Turns, then the turns between two rows, first turn first; the first pair answered
W (before -> after):
[ -8.6   7.0   4.9  21.3  -8.4 -24.6  -9.4  11.2  21.9  10.5] -> [ 11.5  -5.5   6.0  14.1  -0.4 -20.9 -12.9  15.0  25.1  13.2]
[ 23.0  -1.4  37.4  19.0   7.1  13.8 -26.3   0.4  29.8 -14.6] -> [  3.7   7.1  31.3 -14.2 -10.6  23.2 -41.9   5.5  22.4   3.4]
[ -9.7 -11.8  32.4   0.4  25.4   6.4 -33.8  22.0  11.8 -17.2] -> [-25.4  -5.5  30.0  -8.0  16.6   6.3 -37.3  21.3   9.7 -14.2]
J (before -> after):
[-32.5   9.3  24.1   2.4 -12.2  10.6 -19.7  10.1   1.7   2.2] -> [-35.3  12.7  20.9   2.3  -9.7   7.8 -16.1   6.6  -1.5   2.2]
[-20.2  14.8  14.2  19.6  19.5  -9.1  11.5 -13.1   4.5  -9.8] -> [  0.1   6.0  16.3  32.5   2.3   9.2  -3.1   2.9  20.2 -10.6]
[ 10.2  -4.6  15.2  23.8 -12.2   0.3  -6.9   5.8  25.5 -16.0] -> [  9.9  -4.6   9.3 -10.7 -23.7  10.4 -18.2  10.7  22.9   4.3]
D (before -> after):
[-19.6  18.0 -17.9  16.8 -29.6  -6.3   7.8  -8.5  -2.9  -5.0] -> [-14.4  15.6 -22.3   9.6 -34.9  -2.6   8.1 -10.8  -3.6   1.6]
[-25.6 -10.3  10.8  -6.4  29.6 -10.6   2.6 -10.5  -5.0 -33.8] -> [-23.4  -9.3   5.1 -34.9  -3.7  17.4 -27.2   9.7   2.1 -13.3]
[ 29.7   0.7 -20.4 -30.0 -36.8  15.2 -30.2  22.2  10.1  22.3] -> [ 38.8  -2.0 -24.7  11.8  25.0 -36.2  34.5 -19.5 -10.7  -2.9]
[-45.9  17.2  30.4  -5.6 -45.6  14.4 -43.2  13.0  27.8  -4.1] -> [ 31.9 -12.8 -32.3 -49.1 -32.6  -2.2  20.5 -27.8 -11.3  38.2]
B (before -> after):
[-32.9  27.1  -0.3  33.3 -57.0   8.8  -8.3   9.2   8.6  -9.1] -> [-44.8  23.9  18.9  38.7  11.7 -25.9  14.0 -11.8  -2.0 -28.8]
[-27.7  11.7  -1.0 -12.0  10.8   3.2  22.2  17.9  17.4  -4.1] -> [-11.5   2.5  -1.1 -18.3  24.4   0.3  25.9  13.3  15.2  -2.3]
[-26.7   2.9   6.8  16.8  16.0 -14.1  20.1 -10.3   6.0 -27.0] -> [ 14.5 -18.7  -0.6   0.8  33.9 -12.2  27.1 -11.5   6.0 -15.0]
[ 16.6  18.7 -10.2  44.1  -7.6   9.1   6.4  -1.3  24.0  -0.5] -> [ 9.9 21.3 -6.3 48.2  2.7  1.7 10.1 -4.2 20.6 -5.1]
Q (before -> after):
[-13.9  15.7  -4.8  26.5 -20.8   2.0   0.6   4.4  10.3  -7.2] -> [-14.0  10.6   5.9  -3.3 -15.0  13.8 -22.1  18.1  14.1   4.1]
[-42.8  15.3  42.6  19.1   9.6  -4.7 -20.8   3.6   3.4 -24.0] -> [-31.0  16.8  28.6  42.2 -16.2   1.6 -12.0   4.8   8.1 -28.1]
[-35.8  23.1   1.2  34.5 -16.5  -6.2  20.1   0.3  -9.6 -13.3] -> [-22.0  14.7   4.8   9.0 -42.1  23.8 -13.6  22.2   6.0   4.6]
Pairs:
(two turns a pair)
[ 40.2 -29.7  -3.4 -35.9  10.4  16.2  -7.8   6.1   1.5  17.6] -> [ 35.4 -27.6   7.7   5.6  41.7 -10.0  21.7 -11.5  -2.0 -11.8]  Q, J
[ 77.7 -25.2   4.5  49.2  23.4  18.8 -10.3  21.3  23.6 -15.0] -> [ 26.4  -7.4 -19.9 -80.8  30.1   7.6  -8.0   0.0 -24.1  45.1]  J, J
[ 26.6 -13.1 -27.2  -6.0 -10.6   2.0  18.5  -4.8  -8.1   4.0] -> [ -2.0  -3.3 -20.0 -34.1 -10.6   1.5   8.3  -3.7 -14.9  12.5]  W, Q
[-38.6 -16.5  26.5 -19.3 -26.1  13.9 -49.5   6.5  14.2   1.0] -> [-16.3 -24.4 -12.3 -58.8  -7.8  -8.9  -1.2 -29.8 -21.3  25.5]  J, D
[-78.1  14.9  -5.1  29.5 -49.7 -25.8   7.3 -17.8  13.7 -14.9] -> [-31.8  -2.6 -41.7   9.8 -34.9 -41.3  53.1 -46.3 -12.3   5.7]  D, D
